[[ 4.38 -0.41 -7.03  1.04  2.23  6.38  4.28 -1.51]
 [ 0.78 -2.40  5.86  2.99  2.39 -5.56  1.27 -1.57]
 [ 2.45 -5.50  5.62  4.48  4.10 -0.22  1.73 -3.74]
 [ 4.05 -2.22 -5.63  1.63  2.83  5.15  3.87 -3.09]]
=>
[[ 4.38  0.78  2.45  4.05]
 [-0.41 -2.40 -5.50 -2.22]
 [-7.03  5.86  5.62 -5.63]
 [ 1.04  2.99  4.48  1.63]
 [ 2.23  2.39  4.10  2.83]
 [ 6.38 -5.56 -0.22  5.15]
 [ 4.28  1.27  1.73  3.87]
 [-1.51 -1.57 -3.74 -3.09]]

[[0.61 3.17 4.75 0.34 4.78 2.09 1.37 3.29]
 [0.44 2.02 3.69 0.30 4.60 1.69 0.76 3.21]
 [0.82 4.39 8.20 0.37 8.42 2.00 1.86 4.07]
 [0.52 2.06 4.13 0.16 4.33 1.48 1.09 2.46]
 [0.27 1.78 2.67 0.25 2.60 0.98 0.54 2.13]
 [0.58 3.29 5.41 0.55 4.79 2.56 1.02 5.43]
 [0.44 2.92 4.23 0.50 3.06 1.53 0.54 3.62]
 [0.41 2.17 2.17 0.25 3.34 1.30 0.75 2.49]]
=>
[[0.61 0.44 0.82 0.52 0.27 0.58 0.44 0.41]
 [3.17 2.02 4.39 2.06 1.78 3.29 2.92 2.17]
 [4.75 3.69 8.20 4.13 2.67 5.41 4.23 2.17]
 [0.34 0.30 0.37 0.16 0.25 0.55 0.50 0.25]
 [4.78 4.60 8.42 4.33 2.60 4.79 3.06 3.34]
 [2.09 1.69 2.00 1.48 0.98 2.56 1.53 1.30]
 [1.37 0.76 1.86 1.09 0.54 1.02 0.54 0.75]
 [3.29 3.21 4.07 2.46 2.13 5.43 3.62 2.49]]

[[ 4.75  0.27]
 [ 7.08 -3.29]
 [-0.31 -1.13]
 [ 5.18 -3.23]
 [ 2.70  0.21]
 [-5.96  8.70]
 [ 6.00 -1.39]
 [ 5.85 -2.13]
 [ 2.08  0.95]
 [ 5.74 -5.78]
 [ 0.90  1.48]]
=>
[[ 4.75  7.08 -0.31  5.18  2.70 -5.96  6.00  5.85  2.08  5.74  0.90]
 [ 0.27 -3.29 -1.13 -3.23  0.21  8.70 -1.39 -2.13  0.95 -5.78  1.48]]

[[ 0.42  3.58 -2.04  3.92  0.48 -2.30 -1.10  3.07]
 [ 2.16  3.24 -0.63  2.54 -0.42 -0.94 -1.22  3.33]
 [ 7.26  1.28 -1.37 -0.83 -1.44 -1.46  3.36  2.86]
 [ 1.42  3.65 -7.89  5.93  0.80 -7.45  2.45  3.23]
 [ 4.26  3.66 -2.32  3.34 -1.76 -2.28 -1.09  4.39]]
=>
[[ 0.42  2.16  7.26  1.42  4.26]
 [ 3.58  3.24  1.28  3.65  3.66]
 [-2.04 -0.63 -1.37 -7.89 -2.32]
 [ 3.92  2.54 -0.83  5.93  3.34]
 [ 0.48 -0.42 -1.44  0.80 -1.76]
 [-2.30 -0.94 -1.46 -7.45 -2.28]
 [-1.10 -1.22  3.36  2.45 -1.09]
 [ 3.07  3.33  2.86  3.23  4.39]]

[[-5.56 -6.90  3.06  6.10 -1.97  4.76]
 [ 2.06  2.37 -2.36 -1.01  2.03 -2.08]
 [ 4.52  5.57 -2.43 -8.68 -3.24 -0.51]
 [-2.96 -3.55  2.45  1.77 -2.77  3.31]
 [-2.90 -3.34  3.09  3.60 -0.06  1.10]]
=>
[[-5.56  2.06  4.52 -2.96 -2.90]
 [-6.90  2.37  5.57 -3.55 -3.34]
 [ 3.06 -2.36 -2.43  2.45  3.09]
 [ 6.10 -1.01 -8.68  1.77  3.60]
 [-1.97  2.03 -3.24 -2.77 -0.06]
 [ 4.76 -2.08 -0.51  3.31  1.10]]

[[-3.99  1.84 -1.01  0.15 -0.42 -2.49  0.99 -1.42  2.58 -0.43  6.68]
 [-1.37  3.66  4.42 -2.55  0.85 -5.40 -3.73 -4.23  2.72  2.74  8.43]
 [ 0.37  8.30  1.18  1.55 -3.55  1.35 -4.78 -4.20  5.67 -1.76  4.47]
 [-2.90  0.81  4.99 -6.73  0.49 -2.72 -0.47 -1.65 -0.66  5.93  4.33]
 [ 2.09  2.68  3.16 -6.25  4.46 -3.88  3.37  2.43 -5.86  3.61  2.02]
 [ 0.25 -2.22 -3.33  3.44 -1.63  6.73  3.47  4.17 -4.13  0.20 -5.64]]
=>
[[-3.99 -1.37  0.37 -2.90  2.09  0.25]
 [ 1.84  3.66  8.30  0.81  2.68 -2.22]
 [-1.01  4.42  1.18  4.99  3.16 -3.33]
 [ 0.15 -2.55  1.55 -6.73 -6.25  3.44]
 [-0.42  0.85 -3.55  0.49  4.46 -1.63]
 [-2.49 -5.40  1.35 -2.72 -3.88  6.73]
 [ 0.99 -3.73 -4.78 -0.47  3.37  3.47]
 [-1.42 -4.23 -4.20 -1.65  2.43  4.17]
 [ 2.58  2.72  5.67 -0.66 -5.86 -4.13]
 [-0.43  2.74 -1.76  5.93  3.61  0.20]
 [ 6.68  8.43  4.47  4.33  2.02 -5.64]]
